Named turns come first, each shown by rows before and after it. Which turns, in which order, take the first row of each pair that follows to the second? Write the first one first, as in the answered first pair.
Domeg (before => after):
[-17 -15   2  37 -28  18  74 -25   5  20] => [ -5 -22  16  37 -24  11  74 -30  -3  14]
[ 23  12   8 -39   5 -10 -48 -35  22   2] => [ 16  13  -1 -41   1 -14 -44 -30  31 -13]
[ 21  25 -22 -25 -24   3  17   7   7  14] => [ 33  18  -6 -24 -18   4  14  -1  -8  28]
midef (before => after):
[  3 -40  45  33  21 -19   8  10 -32 -42] => [  3 -33  29  32   3 -18  41  24 -29 -42]
[-25  10 -17  -7 -12  16   1  -6  13  24] => [-25   6 -11  -7  -4  17 -15 -13  13  23]
[ 13   2  -5 -24  17  17 -24   8  10  27] => [ 17   4  -6 -22  12  18  -6  19   2  31]
lozep (before => after):
[ 43  12  27  -9  -7 -20  -8  17 -28  -1] => [-14  40 -18  -7 -20  16  -8  -6  22  30]
[ -8  14 -15   3 -30   5  35  -1  18   1] => [-30 -20  14  33   4   3  14   3   0  -9]
[-27  -6 -16  38   6  19  21 -28  24  20] => [ 30 -31  26  33  15 -15  22  -6 -23  -8]
nuz (before => after):
[-20  -8  13  13  -3 -16  36 -21 -20 -45] => [ -4  -1   8  -1 -11 -22  37 -13 -22 -51]
[-2  1  3  4 -9 11 32  5 -4 20] => [  2   4   1  -1 -12   8  31   8  -5  19]
[-29 -16  -1  18  15   5 -11 -38  25  -6] => [ 38   2   1 -25  -9 -16  -6 -34  11 -17]
vis (before => after):
[  5  24 -15 -37   9  19 -45 -43  36   9] => [ 12   8   9 -27  30  19 -60 -42  13  15]
[-14 -40  41  38  13 -24  41 -23 -18  16] => [  8 -29  30  23 -10 -33  68 -15 -16   7]
[  5  -8   6  15  16 -27   6  -9  -2 -56] => [  3  -4  -2  11  11 -26  12 -10   5 -58]
[ 40  41 -34 -22 -50   2  16 -19  29  13] => [-12  36 -41  -2 -23  24 -23 -33  50  23]

Each pair is two turns apart.
[ -5  -5 -10  -1   0 -22 -13  18  13 -49] => [-20  -5 -16   5   4 -14 -14  12  20 -41] | lozep lozep
[  1 -19  27   4  15 -18  29 -12 -22  -6] => [-13   5  -8  -9 -10 -14  44 -14  14 -13] | vis vis
[ 16   5  11 -26   5   2 -39 -24  -9   8] => [  5   3  12 -19   9   5 -43 -27  -9  10] | lozep lozep
[ 21 -35  -1   5 -16 -17   4  62   3 -51] => [ 11 -34  -3   2  -8 -19 -27  34  23 -67] | midef midef
[-13  11   0  26  -6  19  15   3 -18  54] => [ 14  -4  23  26  -8   3  26 -24 -25  37] | midef Domeg
[-19  13 -38   3 -27  -5  13  -5  21  13] => [  4   9 -19  -9 -14 -10 -26 -41  17  12] | midef nuz
[-22  -2  -9  -4  -5  -2  -7 -42  48  -9] => [ 39 -16  28 -18   0 -26 -10 -29   3 -15] | vis lozep
[ -5  -6 -10 -25  -1  12  25  13   2  22] => [-23 -31  11  -4  24   4   0   5   1  -3] | midef lozep
[  0 -20  14  -1 -40  15  42 -35 -32  17] => [-10 -34  18  11 -35   1  40 -40 -24 -14] | lozep Domeg
[ -8  10  -7  -9   7  -7 -57  25   7 -14] => [ 16  15   0 -20   2  -6 -51  27  -8   4] | Domeg lozep
[ 17 -17  15   8   1 -12  13 -12 -11  -3] => [-18   5 -22   5  -8   7  15   6  15   9] | Domeg Domeg
[  5  -2   3  -3   2 -37   0   7   5 -71] => [ 15 -17  24   8  10 -31   2 -32   0 -56] | nuz nuz
[  6 -19  17  15  18  -4 -21   6 -19   0] => [-24  -1 -19  12   4   2 -15  24   8  -7] | Domeg Domeg
[ 20 -37  39  23  41 -16 -52  -6 -24 -27] => [ 52   2  -3 -21  -3 -35 -25  40  -9 -55] | nuz vis
[ -6  20 -15  17   6  24  15   2  15  23] => [36 17  5  1  5 13  6 -4 -5 24] | vis nuz
[ 24   7   6 -23  -1   4 -32 -44   5  23] => [ 31  -2  18 -20   6  -1 -35 -39  -6  15] | lozep lozep
[  2  11  -2 -11   3   3 -45 -44  32   2] => [  5   8   1 -11   2  -5 -46 -44  32 -10] | Domeg Domeg
[-29 -35 -15  21  -6  11  20  16   0   6] => [ -2 -23 -24   0 -27  -1  33  26   2 -10] | lozep vis
[-28  20  21 -27 -12   4 -25  -1 -11  39] => [-22  15  22 -28 -13 -21 -27  35 -17  -5] | Domeg nuz
[-20   9  -9  18 -19  31  65   6  -5  45] => [  1  -1   9  17 -18  26  67 -23 -11  46] | Domeg lozep
[-44  29 -19   9  27  19 -35  46   8 -16] => [ 12  -7  43  14  47  -2 -41  15 -38 -17] | Domeg Domeg
[-35  -3  -5  30   5  14  33 -36  25 -11] => [ 12  20 -13  -2 -24   2  52 -31  21 -14] | lozep lozep
[-32   3 -53  12 -27  -1  57  50  15 -37] => [ -7 -24   3  14   3   1  -5 -96  32 -34] | midef nuz
[  4  24 -16 -29 -12   8 -25   5  13  11] => [-10 -12  17   1  18  -1 -42   3  -6  -6] | lozep Domeg
[ 22  -1   8 -14  -5 -14   5  -3  -4 -17] => [ -1  15 -14 -16  -8  11   2   5   3  21] | Domeg Domeg
[-34  -7 -13  19  15 -14   6 -36  27   3] => [-26 -22   1  25  22 -28   1 -25  13 -17] | vis Domeg
[ 64  33  -7  -2 -35  20  24  -5  -7  20] => [-35  20 -23  46   5  43 -12  37   7  19] | nuz vis
[-32  -3  -1   4  12  -6 -80  17   7 -12] => [-15 -14  17   7  19  -8 -83   9  -8  -7] | Domeg Domeg
[ 40  15  -1 -11  -4 -11 -39  -7   0   4] => [  2  -3   8  21  15   5 -40 -31   6  18] | nuz nuz
[ 14  30 -18 -31 -17  18  15  12  10  15] => [-20  12   0  -8  19  33 -26   1   6  29] | vis vis
[  1  -9  49  16  20   7  14 -10 -10  35] => [  9  -3  29   6  -9 -28  37  -2  18 -36] | Domeg vis
[-38  -3 -15  19  -6  22  22   8   8  25] => [-10 -15   3  20 -10  14  44  -5  -8  28] | Domeg midef
[  6   4  12 -28  17   0 -13 -40 -13  12] => [ -8  19 -14 -33   8  -1   5  34 -21   5] | midef nuz
[  0  -5   4   7   8  11   9  38 -25  13] => [-13 -14   7  22   2  15  31 -13  -7  17] | midef nuz
[-28 -17  -1  32 -10  22  57 -14  -9  24] => [ 10 -25  20  21 -11   3  60  -2 -35  10] | vis lozep
[-25 -17  14  23  12  29  -6  28 -13  19] => [ -7  -4  -5  12 -20  15  41  38  -1  -2] | vis midef
[  4   4  10  -7  10  -7   5  19 -19  22] => [  6  11  -3 -15  -7 -20  17  19  -1  -7] | Domeg vis
[-25   4 -22  -7  -6  19  -2  10  10  21] => [ 19 -20  16  -7  -5  -4   4 -32  -4  -1] | nuz Domeg
[-61 -18 -12  62 -14  52  56  27  20  22] => [-34 -27   6  62 -24  45  82  -2  13  24] | Domeg midef
[-32  -1   1  30 -15  -3  -7 -70  31 -21] => [  0  46 -35 -20 -46   1  -6 -36  35  -1] | nuz Domeg
[-18 -11   8   0  14  -3  -5   6  -1   3] => [  3   7  -2 -18  -2   0   5  -9   7  14] | nuz lozep
[ 43  16 -25 -33 -31   3  37 -35   7 -29] => [-19  -7 -10   2  17  23 -28 -70  23 -28] | midef lozep
[ 11   8 -15 -24 -19 -16  17  20 -22 -13] => [-42  -3 -15   5   8  11  -4  15 -15  13] | Domeg lozep
[ -3  13 -18 -20 -24   0  -2 -63  23 -40] => [-33 -18   5  12  12 -10 -26 -29   2 -65] | nuz lozep
[-17   1  -9  13  13   2 -22  -2  12 -11] => [  2  18 -24  -5  -7   1 -10  -2  19  -8] | lozep lozep
[-21  21  -4 -20  16   2 -35   9  15 -14] => [ 14  14  19 -26  19   1 -35   9 -11   3] | Domeg lozep
[  0  12  -8 -19 -25 -25   6 -21  32 -21] => [-11  15  -2 -17  -4   2 -30 -30  22  26] | Domeg midef
[ 11  -4 -21  -3  -7 -23  24 -17  -3   3] => [-16 -16 -13  16  10 -12  13 -26  -1  11] | lozep Domeg
[ 15 -16  16  -7  13 -26 -18  39 -37 -22] => [-49   3 -20   9   1  24   2 -23  17  32] | lozep nuz
[ 30   6  13  16  23 -12 -14  33 -36  -5] => [ 20  -5  23  31  32  -5 -14  12 -38   5] | nuz nuz
[ 18   0  17  -7   2 -22  -9  12   4 -10] => [-15   9   3  -1   7   1 -23  -1  24  10] | lozep vis
[ -8  -1  -3  19 -24   8  44 -10  10   9] => [ -9 -14  17  28  -7  11  28 -26   1  18] | vis Domeg
[ -1   8 -22  -4 -21   8  25  34  -3  13] => [-31  -4 -13  14   6  21  -7  26  -2  23] | vis vis
[  7 -17  -8  15   0 -20  31  -9  17 -34] => [ 13  -5 -11   8  -3   5  31 -38  18  14] | Domeg nuz
[-21   0  -1   2  21 -18 -25  50  -4 -22] => [-17  25 -24 -18   3 -12 -24  43  15 -13] | lozep vis
[-21 -17   5  30 -10   2  52 -10  -3  -3] => [ -9  10 -18   2 -31   0  49 -18  20 -10] | nuz vis
[ 37  21 -10 -41  -4  -2 -28   8  -1   6] => [ 33  20  -8 -39   1   5 -35  -5   1  15] | vis Domeg
[-44  -5 -22 -33 -22 -20  31  16  19  29] => [  0  -3  -7 -52 -31 -29  36  -5   8  34] | nuz nuz
[  5  10 -35  -6  18  -2   7  62  14   6] => [-20   3 -36   5  27   0  -3  52  26  -6] | lozep midef
[ -3  -8  -3  -5  21  -7 -30 -18  11 -16] => [ 20  10 -16 -26   1  -7 -12 -19  15  -5] | vis lozep
[-28  19 -42   8 -17  20  61  12  16   6] => [-19   9  -8   6  19  40  -6 -56  11  45] | midef Domeg
[-31   8   6   6 -12 -12 -12 -47  67 -27] => [-20  24 -11 -13 -24 -21 -12 -17  68 -42] | nuz nuz
[ -4 -42   5  38  -2 -13   1  21 -35 -43] => [ 10  10 -41 -13 -38  -5 -19 -26  22 -45] | lozep midef
[-10  -6  28  16  12 -11   6 -23  -7 -32] => [  1   5  14   4  -8 -16  26 -19   2 -41] | vis vis
[-31 -26  -2   9  23   5 -39 -15  30   3] => [-18 -23  -8   1  14 -16 -27  44  14 -27] | lozep nuz
[-19 -16  17  33   1   2  23 -30  -1  19] => [  6  27 -22 -15 -33  -9  18  -8  25   0] | nuz vis
[-58  12 -21  21  16   8 -14  33  26  -3] => [-20 -14  28  26  41  -3 -33  35 -23   5] | midef vis
[-8 -6 -7 33 -7 17 45  1  9 10] => [ 14  -2  -5  22 -16   7  52   6   2   6] | lozep lozep
[-29   0   2  12  24  15 -52  -3   5  -7] => [ 47  15   7 -26  -6 -10 -28   0 -13 -16] | Domeg lozep
[ 16  36  -7 -28  -9  15 -27   8   0  28] => [ 37  15  23 -22   1  -1 -34  -8 -18  13] | vis Domeg
[-33  26 -33 -25   8  23 -50  -6  25  28] => [  6 -14  22 -12  36 -12 -64  24 -30  -8] | lozep nuz
[ 16   7   5  -7 -19   8  44 -40 -10  30] => [ 19   0   9  -8 -20 -14  31 -55   6 -16] | Domeg midef
[ 26 -15  21 -13  10 -11  -2  15 -17  -2] => [-17   8 -14  -9  -2  17   6  -9  22  26] | lozep nuz
[ -4  24 -29 -36 -17  -4 -32 -21  41 -18] => [ 32   2  16 -32   4   0 -40 -47   1  16] | Domeg Domeg
[-12  18 -12 -35 -24 -12  25  23  -7   8] => [-52   4  -2 -13  10   5 -16  10  -3  21] | vis vis
[ 26 -30  13  -1  19   1  -5  -4  -5  -6] => [ -6 -17 -16   2   6   4  11  28  13 -20] | vis nuz
[ 21  31 -13  -8  -2   5 -20 -17  14   9] => [ -6  31 -24   2   4   4 -24  13  17  -5] | Domeg nuz
[ 12  13  -8   9  25   5 -15   1 -19  12] => [ 24  25 -18  -3   5  -2   5   5 -12   6] | vis vis
[-51  16  16  -3 -21   3  24   1  15  21] => [-11 -10  59  -4  -1 -26  -1   3 -18 -11] | midef lozep
[ 32   2  -2   8 -31 -14  60 -12  -6 -21] => [-18   8 -23  26 -25  14  61 -15  14   5] | Domeg nuz
[-32 -16   1  32 -12 -15  38 -58  39 -60] => [-36  -6 -10  25 -13  -8  24 -64  50 -54] | nuz lozep
[-14  30   5 -14  29  -7 -55   4  -5   6] => [ 25  21  21 -22  21 -26 -37   7 -25  -8] | Domeg vis
[  2  -8  23   1   9  -1 -10 -19  -1  -6] => [  7  -5  15   4  -6   0  25   5 -10   3] | midef midef
[  1   8   3 -16  11 -15 -49   5   4 -28] => [ 17   7   6  -8   2 -12  -2  49 -32  -4] | midef midef
[ 38 -20  33   9  16  -7   4 -10 -20  14] => [ 10  11 -15  -6   3  -3  -1  59  -5   9] | nuz Domeg
[-50   8 -29 -16  -3  32  11   8 -14  15] => [ 13  -7  10 -25  -5  17  29 -10 -51  23] | Domeg vis
[ 50   5  20 -13 -30   0  23 -10 -19   7] => [-49   2 -13  25 -15  21   5 -14  31  -7] | Domeg lozep
[ 29   3   9  13  -4 -33   4  55 -16 -35] => [-20  34 -30   0  -4  -1 -40  -2  47 -13] | lozep midef
[-21 -13 -17  15  -9  -3  44 -24  27 -49] => [ 36 -13   8  -9  -9 -16  25 -51   7 -41] | vis nuz
[-28  14 -28 -10  -4   7  -9  15  14   7] => [  4 -12  16   1   9   6  -3 -33 -11  28] | nuz vis
[ 43 -29  35  14   1 -21  17  -5 -21 -22] => [ 16   0 -15   5 -32 -16  48  -3  25 -33] | midef vis
[ 17 -12  22  -7  27 -11 -42  27 -22   2] => [ 30  21 -21 -33 -17 -18   2  33   9 -14] | vis vis
[ 35  -1  -5 -36 -28  -7  -8 -59  -2   1] => [  0  -1 -12 -25 -13   8 -31 -69  14   7] | vis vis
[-22 -21  29   6  21 -13 -40 -30  21 -68] => [ 29 -17  35 -13  -2 -33  -3 -17   1 -78] | vis vis
[-18  24 -31 -31  19  -8 -61  20  28 -38] => [-19  12  -9 -19  41   4 -80  21   5  -9] | vis Domeg
[ 28  51 -27 -33 -11   5 -17 -29  14  31] => [ 26  42 -14 -27   6  11 -37 -32   5  42] | midef vis
[ 13  19  14 -30  -8   9 -12   0   3   9] => [ 10  21   8 -32 -12   4 -12  -4  13  -5] | Domeg vis
[-19 -35  -2  27   0  -5  28  34 -21 -16] => [ -9 -13 -27   7 -25  -2  45  32  -4 -13] | vis lozep
[ 13   7  12 -12 -19   7 -11 -42  11   2] => [  0  16   0 -20 -10   5 -42  -3  12 -13] | nuz midef
[ -8 -10   5  23 -37 -15  20  14  10 -20] => [-31 -17   8  35 -20  -5  -1   8  12 -12] | vis vis
[ -8 -11  38  -8  16  15 -16 -28 -10   4] => [ -6  -3  18  -6 -13  15  47   7 -16  11] | midef midef
[-16 -27  15  13  12  26   6 -50  -3  38] => [ 34 -20  14  -9 -19  -1  51 -22 -21  18] | lozep midef
[-22  15  11 -12  -5   5 -30   9  18   3] => [  1  21   9 -26 -15  -3 -22  13  15   1] | lozep lozep
[-67  -7 -22  36   3  23   2  53  -9  18] => [-36 -23  17  38  23  34 -13   9 -38  58] | midef Domeg
[ 18   1  30 -10   8   1 -45 -16  -5  27] => [ 35  10  12 -25 -21 -28 -15   4  10 -27] | vis Domeg
[ 66  20   9  -7 -10  18  -2 -33 -24  42] => [-23  -4   5  44  25  40 -27 -45   1  40] | vis lozep
[  5  41 -19 -48 -16 -20  -3   5  17   0] => [-27   0  25   3  28   5 -12 -35  -6  41] | nuz Domeg
[ 17 -13  17  11  -8   5  46  16  -9   3] => [ -4  -5   3  15 -13  13  50   0  14   4] | vis nuz
[ 32  35 -10 -43 -22  -5  -1 -20  25 -10] => [ 30  34   1 -43  -4   8 -26 -29  14  17] | Domeg midef
[-34  11 -14 -12  22  -4 -70 -21  30 -15] => [ 42   3  21 -33  20 -25 -62 -11 -17 -10] | Domeg lozep
[-11 -27  35  45  48  -4  -7 -24   2  12] => [ 44  25 -16 -18 -20 -32  36   5  28 -22] | lozep Domeg
[-29 -10  -9  15  42 -11 -37  45 -19  -8] => [  2  33 -50 -31  -3 -15 -15  46   8 -10] | lozep vis
[-3  2  1  7  8 22 29  6 -1 45] => [ 12 -12   8   7  -1 -22  36   9  11 -32] | Domeg Domeg
[-24  17 -35  -7 -27  16  80 -10  28  10] => [  8  -3   6  -3 -14  17  78 -52   1  35] | nuz Domeg
[ 28  -9   2 -18 -13 -11 -49  16  -2 -21] => [ -5  -5  -7  -8  -3  12 -63   1  12   1] | lozep vis
[ 48 -27  18 -12  34 -32   1  35 -34 -10] => [ 43   9 -12 -32  11  13  10 -19  -6  65] | lozep Domeg
[  4   1  13   3  -5  11  20 -25  -1  38] => [ -7   3   7   5  -6  13  20 -28   8  36] | midef vis
[-19  -3   0  25  -8   5   3  11   9   0] => [ 2 -9 16 22 -5  4  8  9 -9 13] | Domeg vis
[ 21  -3   2  -7 -12 -23   0  -9   3 -18] => [ -3 -21  14  13   7 -18 -11 -11   0 -18] | lozep lozep
[  3  -4  -9   8 -10  26  11 -23  15  42] => [-12   5 -29   5 -15  25  10  13  23  31] | nuz nuz
[-28 -13  -8  15   4  -7   2  32   0 -23] => [-29   2 -26   3 -12  -1   8  26  14 -16] | lozep lozep
[ 21  -3  25  13   2   2  14 -42 -15  39] => [ -8  41 -36 -15 -17  -2  -4  30  20   9] | nuz vis
[ -9   5  -6  -6 -12   4   1   5  -7  16] => [ -1  -5   7   0  -6  -3   2  11 -19   8] | lozep vis
[-39   2   2   9  16 -14 -23   3  21 -47] => [  5 -13  31   6  17 -31 -11  15 -17 -49] | vis vis
[-34  -5  27  31  17 -17 -29 -28 -13  21] => [-52   4   2  29   2 -31 -21 -13  14 -21] | Domeg Domeg
[ -3 -11   1   6   0  -8  43   2 -13  -4] => [-17 -11  -5  11   3  -3  41   5  -7  -2] | Domeg lozep
[  2 -12  35  -5  14 -23  -1  -3   3 -68] => [-43  15 -10  -8   5  -3   2  34  27 -53] | midef Domeg
[-25 -11  17   5  23  -1 -38  13   8   3] => [ 39  -1  26 -25  -2 -17 -12  -3  -5   0] | nuz vis
[-14  13  10  10  -4   1  -4  17 -19   5] => [-13  19  -1   5 -18  -3   9  15  -7  -4] | vis midef
[ 22  -4  17  -8  -6  11 -16  40 -57  -3] => [-23  24 -21 -11 -15  44 -24  15 -15  30] | lozep vis
[ 23   5   9  -7   3  -4 -25  -9  -6  -9] => [ -3  17 -14  -7  -3  10 -23  -9  15  -1] | lozep nuz
[-29  17 -20  -5  12   2 -34  48  12 -19] => [-10   4   6  -1  26  -4 -41  54 -16 -12] | midef vis
[-44 -30   2  18  -3  -3  17 -11  28   3] => [ 10 -12   0 -17 -28 -14  23 -36  31   1] | nuz vis
[ 15  16 -10 -10  23 -25 -47   5   1   8] => [-19   8 -16  11  33 -18 -43  15   4   8] | vis nuz
[-43 -24  -8  28  -5   5  12   3  11 -36] => [-52 -22  -4  30   9  23 -13  -5   7  -6] | midef Domeg
[ 46  -6  47 -25  -3   7 -41 -52 -21  22] => [ 10  31  -3 -41  -9  21 -58  51 -18  30] | nuz Domeg
[ -2 -22  24  17  11  -1  -8 -41  10 -19] => [  9  12 -14 -19 -14 -10 -16  -4  28 -39] | nuz vis
[ -2  16   3  10 -27   4  20 -21   5   4] => [ 21  12  16   0 -22 -13  11  -3 -11 -12] | lozep nuz
[  8   1  -8 -12  14  -7 -40 -19   6  13] => [-10  -1 -13  -4  18  -2 -41 -11  10  13] | nuz nuz
[ 24 -11   9  12  44   2 -41   9 -30  44] => [ 51  17 -18 -20  10 -15 -17  44 -23  23] | nuz vis
[ 26 -15  11  11  14  -1 -19  24 -40  19] => [-15 -31   5  35  20 -11 -11  21 -17 -23] | Domeg nuz
[-34  -7 -32  10   0  -1  11   9  18 -34] => [ 24 -26  17   0  13  -7  -3 -41 -14 -15] | vis nuz
[ 18  18 -16 -11   6   8  40 -25   6  22] => [ -9 -12  14  18  44   3   5 -36   1   2] | midef lozep
[-13   7 -14  19 -32  27  75 -47  18  35] => [ 17 -15  11  20 -31 -10  78 -56   7 -17] | Domeg Domeg
[  2  11  -5 -15  -6  17 -11 -29  10  16] => [-11  13 -10 -13   3  19 -27  -9  10  11] | nuz vis
[-12 -25  15  22  35 -11 -16  -3 -13   7] => [ 12  18 -30 -16 -17  -4  26 -10  13  23] | vis lozep
[-55 -17   2  44  35  20  46  41  22 -68] => [ 43 -12  35   8   0   5  84 -53  12 -51] | nuz vis
[  7 -15  16 -15  11   4 -31 -32  -6  13] => [  8   1  -3 -21 -10  17   5 -12  -9  43] | midef lozep
[ -1 -25  16  39  -4  -1  29  -2 -24  -5] => [-10  -4 -13  27 -25   3  44   8  -2  -7] | vis Domeg
[  8   2  18 -10 -13 -10  37  -8   3 -12] => [-26 -10  21  10   6  -5  19  -9   9 -18] | vis lozep
